Where one turn sends some rows of the set: a few examples, then the rows asked:
J_244: [ 1 -8 -1  7 -2 -1  6  2  2 -7  4  2  3  1 -3  8]
J_784: [ -1  -8   2   8  -5   2   9   1  -2 -12   2  -3   1  -5  -5   7]
J_381: [ 2 -3 -3 -1 -7  2 25 -2 -7 -1  7 -5 -2  0 12  6]
J_330: [ 3 -4 -4  0 -6  1 24 -1 -6  1  7 -4 -2  1 13  5]
J_659: [ 1 -4 -2 -3 -4 -1  7  1 -2 -9  5  2  7  2 -3 13]
J_207: [-16  -3   1  -9  -8   3   4  -2  -4  -1   6  -5   0   2   6   6]
J_761: [  6   4   5  -3   5   7  15 -10  -9   3   4  -9   1  -3  11   7]
J_499: [-15  -6   1  -3  -6   2   2  -1  -1   3   7  -2  -2   4   7   4]
J_642: [11 -4 -2  0 -8  0 -1 -5 -1  0  5 -9  2 -1 -8 -3]
J_335: [-1 -4  2 -7  6  2 -2 -1 -7  0  8 -7  1 -1 -5 -9]
J_907: [12 -2 -2 -4 -8  0 -1 -5 -2  0  5 -9  3  0 -8 -1]
J_547: [ 2 -4 -2  1 -7  2 25 -2 -7 -1  6 -6 -3 -2 12  4]
J_103: [13  0 -1 -5 -4  1  7 -2 -8 -8  8 -7  5 -7 14  7]
J_952: [  5   2   6   4   5   8  16 -10  -8   2   3 -10  -2  -5  10   4]
J_545: [ 11  -3  -1  -1  -9   2   0  -6  -3  -2   4 -11   1  -3  -8  -3]
J_95: [ 11  -2   2   2  -5   4   8  -2  -8 -10   6 -10   2 -13  13   3]
J_512: [ 7  3  3  0  8  5 13 -8 -6  7  6 -6  1  0 12  7]
J_477: [ 13  -5   0   8  -2   1   6   0  -4  -5   7  -6   0 -10  14   1]
J_290: [ -8   2   0 -13  -9   8   8   2  -7   5  -1  -9   3  -1  10  -3]
J_693: [-1 -3  2 -8  5  2 -2 -1 -8 -1  8 -7  1 -1 -5 -8]
J_744: [-17  -4   4  -4  -9   6   5  -3  -5  -3   5  -8  -3  -2   5   3]
J_508: [-2 -4  2 -6  5  3 -2 -1 -7 -1  7 -8  0 -3 -6 -9]
J_638: [-7 -4 -1  0 -7  6  6  4 -2 10 -1 -7 -1 -1 10 -8]
J_639: [-6 -1 -3 -9 -6  4  5  4 -3 10  1 -5  3  3 12 -4]
J_698: [-2 -3  3 -8  5  3 -1 -2 -8 -2  7 -8  1 -3 -6 -8]
J_89: [14 -3 -3  1 -1 -1  4  1 -4 -3  9 -3  4 -4 16  5]
J_664: [ 2 -4 -3  2 -6  1 24 -1 -6  1  7 -5 -3  0 12  4]
J_686: [ 11  -2  -1  -5  -9   2   0  -6  -4  -2   4 -11   3  -2  -8  -1]
J_78: [-17  -7   3   1  -7   4   3  -1  -1   0   5  -5  -5  -1   6   1]
J_93: [ -1  -4   1  -2  -7   3  10  -1  -5 -15   3  -3   5  -4  -5  11]
J_601: [ -9  -2   2  -4 -10   9   8   2  -6   5  -2 -11  -1  -6   9  -8]
J_806: [ 6  1  4  6  7  6 14 -8 -5  6  5 -7 -2 -2 12  3]

J_381 moves to J_330
J_477 moves to J_95
J_601 moves to J_290
Now these:
J_93 moves to J_659
J_744 moves to J_207
J_512 moves to J_806
J_686 moves to J_907

Where one turn sends some rows of the set: a few examples, then the rows asked:
J_411: [ -4 -11  -2  -9   0   9   5   1  -2   9  -6   4   4  -2]
J_643: [  1  -5 -16  -3  -2  -1   7   1   0  20  10   0   0  -2]
J_764: [-13  -3   3  -1  -4   8   1   7   3   4  10  -5  -7  -7]
J_459: [  1 -13  -6   1   2  -5  -3   6 -10  12  -1   1   1  -1]
J_300: [ 5 -2 -3 -8  6 -5  1 -8  5  5  5 -7  1 -9]
J_338: [ -4  -4   1  -2   6   9   1   7  -3  -1  10   1   9 -10]
J_715: [-7  2 -1 -2  2  4 -6  9 -3  7 16 -3  6 -8]
J_978: [ 1 -7 -4 -1 -5 -6  2  6 10  3  2 -6  1  6]
J_564: [ 4 -3 -4 -2 -6 10  3  3  4  6 10 -2 12  5]
J_920: [ -1  -4  -4  -2   0   4   1   2 -12  10  -2   1  -4   5]
J_876: [ -2 -12  -4  -7  -4  -9  -4  -1   6  13   4  -7   0 -12]
J_929: [ -2  -4 -14  -9   4   7   5   8   9   6  13   0  -5  -7]
J_236: [  0   5   1  -1 -10  -2   6  -4   5   6  13   5  -3  -5]
J_604: [ -5  -3  -8  -6 -11  -3   5   5  -5   2   4   9   4  -9]
J_974: [  2  -5   0  -1   5  -4   2  -2   4   1   8  -7 -11 -10]

J_643 moves to J_236
J_974 moves to J_338
Now these:
J_978 moves to J_929
J_715 moves to J_920
J_876 moves to J_764

Where one turn sends some rows of the set: a few examples, then the rows asked:
J_473: [ -9  10 -10   2   7 -16  10   5   7 -11   3   2   4   2   6   2   4]
J_88: [ -3   4  -4   0   4 -13   3  -3   5  -4  -1   9   9  -8   6   2  -9]
J_511: [ -9  -5  -9 -13   4 -21   8   0  -2  -8   3   4   5   7  -5  11   0]
J_898: [ 1  3 -1 -8 -5 -9  1 -7 -5 -6  1  6 -7 -2 -2  4 -5]
J_216: [ -6   8  -7 -10   8  -8   9   0  -5 -22  -2   9   3  -2   2   4   8]
J_910: [ -5 -16 -11 -12   5  -3   5   0  -2  -8  -1   0   8  -1   0   8   1]
J_226: [ -8  10  -8  -5   6   5  -1  -2  -6 -17  -2   1   9  -2   1   5   5]
J_115: [  5  -5  -9 -10   6  -6  -6  -5   0 -11   2   5  11  -3 -10   8   1]
J_278: [ -3 -17  -9 -10   6  -2   6  -2  -4  -8   2   2   7   2   0   8   1]
J_161: [ -3   6  -8   5  -3   1  -2   1  -2 -16  -1  -5   2   3   1   8  -3]
J_266: [ -2   3  -3   2   0  -8  -4  -1  -1   0   3  -1  12   4   3   6 -10]
J_673: [ -5 -14  -9 -15   8  -4   5   3  -2  -5   2   3   5   5  -3   5   7]
J_183: [ -5 -13 -13 -10   9  -5   6  -1   2  -4   2  -1  11   3   0   3   6]
J_965: [ -7   3   1 -10  -1  -9  10   4   8 -16   1  -2  -5   9   2   4   4]
J_921: [ -1   4  -7 -11  -6 -12  -3   0   1 -10 -10  -1   0   6  -7   6  -5]
J_687: [ -5   9   0 -12   5  -5  -2   3   2 -17   4   8  -3  -4  -1  12   9]
J_177: [ -3   3  -4   1  -1  -9  -4  -1  -1   1   2  -2  12   2   4   6 -11]
J_233: [-10  -3  -9  -2   3  -4  -1   5  -2   6   2  -1  10   3  -4   2  -3]
J_470: [  2   0   2  -5   4  -1   4  -1   9 -23   0   3   4  -2   3   7  -1]
J_465: [-7 -3 -6 -1  4 -2  0  3 -5  5  7  2  8  6 -3  2 -2]
J_6: [-8  6  1 -1  3  3  3 -1 11 -8  7 -5  4  1  6  1  3]
J_75: [ -7   8  -8 -11   7  -9   8   1  -4 -22  -4   7   5  -2   1   4   7]
J_985: [-14  10 -11  -3   3  -5  10   1  -7 -11  -1  -2   2   4   4  -1   6]
J_600: [ -6 -14  -9 -15   7  -4   6   3  -1  -3   2   3   4  -1  -1   4   6]
J_837: [ -4 -14 -12 -10   9  -4   7  -3   1  -3   5   0   9   1   1   3   5]
J_376: [ -1   0  -1  -7   2  -3   4   1  11 -22  -4   1   5  -6   3   7  -2]
J_640: [ -4   6  -4 -11   3 -23   3  -3   4  -1   8   3   3   6   1   6   2]
J_493: [ -5   7  -5 -12   3 -24   2  -1   5  -1   5   1   5   6   0   7   2]
J_885: [-13  10  -9  -3   3  -4  10   0  -8 -12   0  -2   2   6   3  -1   6]
J_466: [-14  10  -5 -14   2 -13  -4  -2   9   0  -1   0   7  -1   0   7   1]
J_841: [ -4   6  -7   5  -4   1   0   0  -3 -13   0  -4  -1  -4   3   7  -4]
J_702: [  1   4  -3   1   6 -11  -1  -3   4 -10  -3   8  14  10   0   4  -7]
J_475: [-9  6 -2 -2  3  2  1  2 13 -9  2 -7  7  4  4  2  3]
J_212: [  7   3  -1 -13  -1 -11  -9   1   0  -9  -2   6   4  -3  -6   9  -3]
J_57: [ -6   9   2 -11   6  -8  -4  -8   3  -2   9   6   4   9  -1   8   4]
J_134: [ -9   3   1 -11  -2 -10  11   4   8 -13   1  -1  -7   2   4   3   3]
J_234: [ -6  10  -7   3   8 -14   9   3   5 -12   6   4   3   7   5   2   6]
J_200: [ -9  10  -8  -5   6   5  -1  -2  -6 -16  -1   1   8  -5   2   4   5]
J_769: [ -9  -6  -7 -12   4 -20  10  -2  -4  -6   7   6   2   2  -2  10   0]
J_329: [  6   3  -1 -13  -1 -11  -8   1  -1  -8  -1   6   3  -6  -5   9  -3]
J_418: [  3  -5 -10 -10   5  -7  -4  -4   1  -8   2   5   9 -11  -8   8   0]
J_152: [ -7   9  -3 -13   4  -7  -4   7   4 -18  -1   4   0  -3  -3  13   8]

J_266 moves to J_640
J_418 moves to J_233
J_466 moves to J_921
Now these:
J_910 moves to J_183
J_475 moves to J_965
J_200 moves to J_985
J_687 moves to J_841

